One turning vector, and how many ticks it has turned:
The counts run from 0 to 428.
[-2.77  0.56  1.11 -2.97 -2.25 -0.59 -1.67 -0.14 -1.79  1.23  0.92  0.61
  0.46 -1.38  0.45 -1.84  1.32  2.99 -0.90  0.69 -1.28 -0.20 -0.48 -2.39
 -2.41  1.05 -2.43  0.57  0.46  2.59 -1.99 -0.94  1.59 -1.80  0.39 -3.87
  1.58  0.56]  278
[ 0.13 -0.60 -1.40  0.17 -0.35  0.88 -1.06  1.36 -0.89  3.41  0.58  3.14
 -1.90  1.49 -0.76 -2.16  0.19 -0.14 -0.79 -2.66  0.29  0.52  1.79  0.12
  1.05 -1.49 -5.12  0.72  2.10 -1.24 -0.45  1.78  2.98  0.46 -1.41 -0.50
  0.31 -0.45]  252
[ 0.00 -2.43 -1.87 -0.40  1.73 -0.73 -0.08  0.76  1.75 -1.71 -2.85  1.64
 -2.28  2.03 -0.03  0.71 -1.04 -1.32  3.36 -2.81 -1.17  3.28  0.77  0.45
  0.98  0.32 -0.25 -0.35  0.59 -1.69  0.38  2.45 -0.78  0.60 -0.06  0.20
 -1.05 -4.10]  393
[-2.62  0.25  2.43 -0.06 -0.56  0.68 -1.40 -1.47 -2.15 -0.03  3.66 -1.66
 -2.44  0.79 -0.08 -0.23  0.74  2.16 -0.71 -2.42  1.02  1.10  0.83 -2.88
 -1.90 -0.51 -0.01 -1.93  0.66 -3.25  0.79  0.26  1.21 -1.80 -0.38 -1.41
  1.67 -2.48]  295
[-3.66 -1.79  0.33 -0.30  0.98 -1.46 -0.74 -1.30  0.49 -0.06 -0.61  1.70
 -2.00  0.86  1.27  1.23  0.26 -0.20  2.80  0.19 -0.06  0.77  3.18  2.15
 -2.47  0.84  0.65  0.38 -1.31 -0.03  1.76  0.79 -2.45  2.39 -0.40 -3.81
  1.99 -2.91]  338
[ 0.82 -2.48 -2.75 -3.46  2.23 -0.55  1.26  2.86 -2.18 -1.99 -1.71  0.44
 -0.68 -0.40  0.78  1.84  0.24  2.16  2.15  1.36 -0.42  3.12  2.22  0.72
  0.20  1.43  1.00  1.15 -0.16  0.87  0.27  0.35 -2.95  0.30  0.03 -2.47
 -1.16  0.33]  412
[ 1.82  0.19 -1.22  0.82 -0.39 -0.57  3.16 -1.42  0.70  1.31 -1.26  3.24
 -1.76 -0.14 -0.94 -0.36  2.48 -0.91  2.01 -1.53  0.71  0.01  2.46 -1.90
  2.20 -1.01 -1.52  0.67  2.18  0.78 -3.05  1.00  2.49  1.50 -0.95 -1.11
  2.90 -0.13]  187
[-0.06 -2.45  0.70  0.60  0.87  0.75 -2.52  0.85  3.10  1.99  1.92  1.64
 -0.94 -0.04 -0.73 -1.99  0.45 -3.42 -0.82 -2.49 -0.19  3.23  0.05  0.08
 -0.92 -0.40 -0.98  0.15 -0.85  1.32  1.62  2.24 -1.58  1.76  1.07 -2.64
  0.47 -3.00]  319
[ 0.66  2.27 -0.52  0.03  1.69 -0.39  2.21  2.00 -0.01 -0.66 -2.05  0.54
 -2.19  2.47 -0.99 -1.06  4.57  1.21  2.27 -0.88  0.41  4.21  0.32 -1.02
 -0.07 -0.04  0.55 -1.07 -2.40 -2.08  0.58 -0.72  1.12 -1.23  0.91  2.49
 -0.35 -1.26]  152
[-0.92 -1.22  1.47 -1.34  1.13  0.65 -2.51 -0.16  2.39  0.34 -1.77  1.21
 -1.94  1.53 -0.19 -0.57 -0.98 -2.21  2.19 -1.33 -1.32  3.17 -1.55  0.83
 -2.76 -0.33  0.57 -4.34 -1.79  2.50  1.26 -0.87 -0.03 -1.65  1.85 -0.01
  0.27 -1.50]  80
[ 2.14  2.12 -1.01  1.34  1.30 -0.77  0.27  1.56 -1.76  1.85 -1.00  2.92
 -1.90  2.12  1.62 -1.19  1.37 -0.33  0.21  1.82 -0.46  4.09 -1.79 -0.57
 -2.80  2.69 -0.48 -0.46  1.10 -1.30  0.51 -0.76  3.29  0.25  0.96  0.35
  1.60  1.64]  217
[-1.07 -0.24 -0.16  0.57  2.86  0.97 -1.88 -0.69 -1.18 -0.25  2.95 -0.40
 -1.00  1.13 -1.03  0.18 -1.10 -1.65  3.32 -0.78 -0.95  2.26  2.72  2.61
 -2.89  1.49 -0.11  1.13 -0.98 -2.15  1.00  0.18 -0.56  1.71 -1.24 -2.15
  3.60  0.14]  53
[-1.70 -2.12  1.31 -0.15  0.82  2.66 -1.79  0.69  1.56  0.15 -2.07  1.71
 -3.09  2.70  0.50  0.10 -0.43 -1.81  2.92 -1.56 -0.84  2.20  1.25  0.91
 -0.06 -1.01  1.43 -4.22 -1.32  0.40  1.85  0.76 -0.21 -1.07  0.18  0.64
 -0.19 -2.66]  89
[ 0.82 -1.43 -2.81 -3.36  2.27  0.52  0.70  2.96 -1.42 -2.00 -2.13  1.71
 -0.67  0.00  0.70  0.68  0.55  1.31  2.74  1.51 -0.98  2.47  2.03  1.37
  0.48  0.69  0.62  1.52 -1.57  1.51 -0.40  0.37 -3.08 -0.07  0.50 -1.97
 -1.18  0.58]  411
[-1.84  1.41  1.50 -1.01  0.94 -0.20 -1.80 -1.01 -1.39 -0.71  3.08 -0.59
 -3.24  1.01  1.41 -0.06  0.09  1.86 -0.35 -0.96 -0.79  1.86  0.40 -1.08
 -3.89  0.61  0.29 -0.06 -0.52 -3.86  1.56  0.07 -0.87 -2.09  1.53 -1.53
  1.71 -2.10]  293
[-1.62 -1.50  0.53  0.72  1.01 -1.30 -1.94 -0.51  2.53  1.25  0.30  2.14
 -1.64  1.56  0.01 -2.80  2.60 -3.15  1.01 -0.93 -2.41  2.14  2.00  0.99
 -1.00 -0.63 -0.82  1.17 -0.28  0.09  1.15  0.75 -1.13  2.90 -1.60 -2.08
  1.37 -2.72]  327
[-2.93 -2.78  0.71 -0.69 -1.09  2.13 -0.78 -1.22 -0.90 -1.21  3.20  0.18
 -1.17 -2.33  0.56  1.28  0.52  0.14  0.26 -1.01 -0.61  0.27  0.40 -0.84
 -1.14 -0.72 -2.69  0.82  2.17  2.70 -1.47 -0.19 -2.93 -0.30 -1.56 -2.00
  3.97 -0.76]  38
[ 0.93 -1.59 -1.03 -1.24  3.30  0.30  0.85  2.11  1.71 -0.27 -0.87  0.94
 -1.86 -0.79 -0.93  1.48 -2.54  2.23  1.31 -2.12  0.43  3.88  3.45  1.45
  1.03  1.11 -0.34 -0.26 -0.12  0.37  2.26  0.84 -2.32  0.11 -1.69 -1.54
  0.00 -1.83]  109
[ 2.58 -0.66  0.21 -0.24  1.47  0.71  2.29  3.04 -1.82 -0.01 -1.41  1.08
 -2.34  1.58  1.12 -0.69  4.28 -0.23  0.63 -0.29  0.05  4.43  1.63 -0.33
  0.74 -1.13  2.28 -1.11 -2.04 -1.71  1.77  0.27 -1.07  1.09  1.18  1.21
 -0.42  0.80]  162
[-3.85 -2.69  0.83 -0.19  0.20 -1.06 -0.99 -1.29  0.18 -0.47 -0.13  1.00
 -1.60  0.47  0.52  2.06 -0.56  0.36  2.42 -0.16  0.86  0.65  3.12  1.31
 -1.73  0.91  0.95 -0.37 -0.29  0.57  1.32  1.31 -1.87  2.29 -0.71 -4.46
  1.89 -2.91]  339
[ 0.36  1.77 -0.16 -1.39  0.55  0.21  1.85  1.62  0.90 -0.99 -2.22  0.08
 -1.95  0.51 -1.11  0.64  0.41  0.60  3.28 -0.96  1.93  3.41 -1.16 -1.01
 -1.32  1.54  1.29 -1.19 -2.57  0.56 -0.62  1.10  0.17 -2.52  4.37 -0.11
  0.04 -2.56]  145
[-1.90 -1.36 -0.56  0.42 -0.69 -0.72 -1.96 -0.36 -2.71  1.07  1.92 -2.10
 -0.41  0.18  0.95  0.15 -1.01  1.16  0.41 -2.85  2.45  3.10 -0.50 -2.48
 -2.21 -0.44 -1.88  0.04  0.31 -4.16  0.21  1.63  0.94 -0.53  2.80 -2.38
 -0.13 -1.73]  0
[-3.30  1.35  1.81 -1.18 -1.02 -0.39 -1.09 -1.45 -0.64  0.91  2.30 -0.85
 -2.35 -0.87 -0.19 -0.76  0.01  3.22 -1.12 -0.65  1.23  0.69 -0.73 -3.41
 -2.28  1.00 -1.21 -1.60  0.72  0.18 -0.95 -0.03  2.04 -2.64  0.42 -3.29
  1.77 -2.03]  286
[ 2.12 -0.10  0.89  0.32  0.53 -0.60  0.10 -0.15 -2.21  1.43 -0.54  2.64
 -3.79  1.59  3.92  0.63 -1.06 -0.03 -1.06  0.38 -1.07  2.20 -0.09 -1.13
 -2.79 -0.29  1.17 -2.65  1.93 -3.58  2.08  0.41  1.10 -0.63  2.50 -0.56
  0.71  1.22]  228
[-1.47  0.07 -0.02 -1.29  0.81  2.34 -1.73 -2.58 -0.31 -1.39  2.93  0.87
  0.14 -1.02 -2.56 -0.86  1.56  0.67  1.77 -2.35 -0.79 -0.73  2.17  0.62
 -2.16 -0.57 -3.06  0.40 -0.87  1.99 -1.68 -2.62 -0.14 -0.22 -1.83 -1.09
  4.07  1.47]  49
[-1.48 -1.59 -0.73  1.53  0.19 -1.30 -2.56 -1.31  0.53  1.52  2.95  0.08
 -0.03  1.35 -0.95 -1.92  3.01  1.70 -0.21 -2.07  0.65  2.91 -1.27 -3.23
 -0.87 -1.62 -2.21 -1.25  1.97 -2.75  0.12 -0.08  0.25 -1.24 -0.08 -1.91
 -0.88 -1.08]  11
[-2.28 -4.43  0.81 -1.32 -0.79  0.49 -1.70 -1.30 -0.96 -0.09  2.54  1.05
 -0.97 -1.05  2.69  0.43  1.73  1.08 -0.54  0.55 -1.45  0.62  0.80 -1.25
 -1.30 -2.69 -0.89 -0.39  1.28  1.59  0.66 -0.39 -5.04 -0.70  0.80 -3.09
  1.44  0.31]  28
[ 1.91 -1.59  0.93 -1.79  2.66  0.75 -1.96 -1.16 -0.74 -4.46  0.76  0.24
  0.80 -0.35 -0.66  0.88 -1.04  1.51  0.61 -1.97 -1.77  2.45  0.44 -0.44
 -3.51  1.32  3.02 -2.90 -0.32  0.34  1.37 -1.49 -1.08  0.20  0.67 -0.81
  0.88  0.92]  367
[-2.25  0.53  1.94 -0.34  0.20 -0.41 -1.33 -1.44 -1.97 -0.73  3.57 -1.18
 -3.27  1.01  0.72  0.25 -0.15  2.74 -0.63 -2.08  0.13  1.54  0.78 -2.22
 -3.13  0.22  0.29 -0.77  0.47 -3.86  1.65  0.30 -0.49 -1.95  0.46 -1.77
  1.76 -2.28]  294
[-0.60 -2.22  2.16 -1.81  0.83  0.52 -2.22  0.17  1.74 -1.24 -0.74  0.47
 -1.96  1.36  0.16  0.41 -1.17 -2.06  2.31 -1.18 -1.92  3.17 -1.95  0.80
 -3.21 -0.06  0.92 -3.94  0.06  1.95  1.31 -0.50 -1.17 -1.73  2.38  0.13
  0.53 -1.96]  81
[ 2.28 -0.01 -0.81 -3.35  2.66  0.96  0.55  1.95  1.78 -1.25 -1.36  1.62
  0.01 -0.61 -2.71 -2.49  0.61  0.53  1.49 -1.52 -3.04  2.28  2.62  1.47
  0.81  0.75 -1.23  1.20 -1.35  3.61 -1.07 -0.77 -0.55 -0.35 -1.76 -0.10
  0.76  0.71]  115
[-0.96 -3.27 -1.49 -2.33  0.29  0.64  0.63  1.43 -0.86 -1.25 -1.32  1.09
  0.09  0.80 -2.06  1.03  1.59  2.67  2.84 -0.75  1.58  0.74  2.59 -1.00
  3.17 -0.91 -0.24 -2.26  1.18  1.10 -1.43  1.02  0.69  0.32 -2.26 -2.42
 -1.91 -0.74]  406
[-2.51 -0.83  0.90 -1.48 -1.97 -0.24 -1.84 -0.26 -0.69  1.75  1.94  0.65
  0.39 -0.97  0.48 -1.08 -1.48  2.21  0.04  1.71  0.22  0.63 -0.26 -2.69
 -1.80  2.57 -0.46  0.51  1.52  1.26 -1.51  1.47  0.87 -1.72  1.13 -5.63
  1.26 -0.81]  276
[-2.25 -1.16 -0.42  0.59 -1.72  0.86 -2.58 -0.51 -1.59  1.11  2.10 -0.91
  1.03 -0.09 -0.93 -1.56  1.13  1.11  0.43 -3.20  2.41  2.10 -2.02 -3.86
 -0.92 -0.87 -2.67 -0.51  0.78 -1.84 -1.45  1.03  2.00 -0.99  1.78 -1.68
  0.14 -1.35]  2
[-2.37 -3.97  1.95 -2.06 -2.14 -0.12 -1.71 -1.45  0.36 -1.62  1.08  1.44
  0.57  0.56 -1.52 -0.83  3.28 -1.07  1.39 -1.01 -2.04 -1.51  1.81  0.00
 -0.70 -1.42 -0.89 -0.36  1.07  3.11 -1.31 -0.33 -1.01  1.69 -1.57 -2.21
  2.21 -1.38]  333
[-0.47 -2.81  1.04  0.88 -0.43 -0.69 -1.90 -0.54  0.36 -0.05  2.80  0.41
  2.31 -1.22 -0.19 -1.87  2.74  2.48 -1.91 -4.14 -1.48  2.77  0.47 -1.53
 -1.14 -1.48 -2.28  0.76  0.84 -0.62  1.74 -0.71 -2.63  1.07 -0.09 -0.64
  1.43 -0.85]  314
[-3.53  0.28 -0.04  0.82  0.73  1.32 -1.04 -1.50  0.59 -1.64  0.02  0.95
  0.48 -0.58 -2.19  1.48  1.05  3.78  1.92 -1.62  1.92  1.69  0.92 -0.98
 -1.89  2.65 -1.23 -1.98 -0.14  2.28 -0.14 -1.45  1.17  0.80 -2.74 -1.89
  2.74 -1.72]  351
[ 1.55  0.70  0.69 -0.72 -1.38  2.71 -1.09 -0.02 -1.88  1.69 -1.84  4.54
 -1.62  0.16  2.71 -1.83  0.78  0.06 -1.78 -1.77 -1.43 -0.74  0.11 -1.76
 -1.10 -2.47 -0.99 -2.01 -0.20  0.45 -0.47 -0.26  1.76 -1.59  2.56  0.99
  0.97  2.28]  234
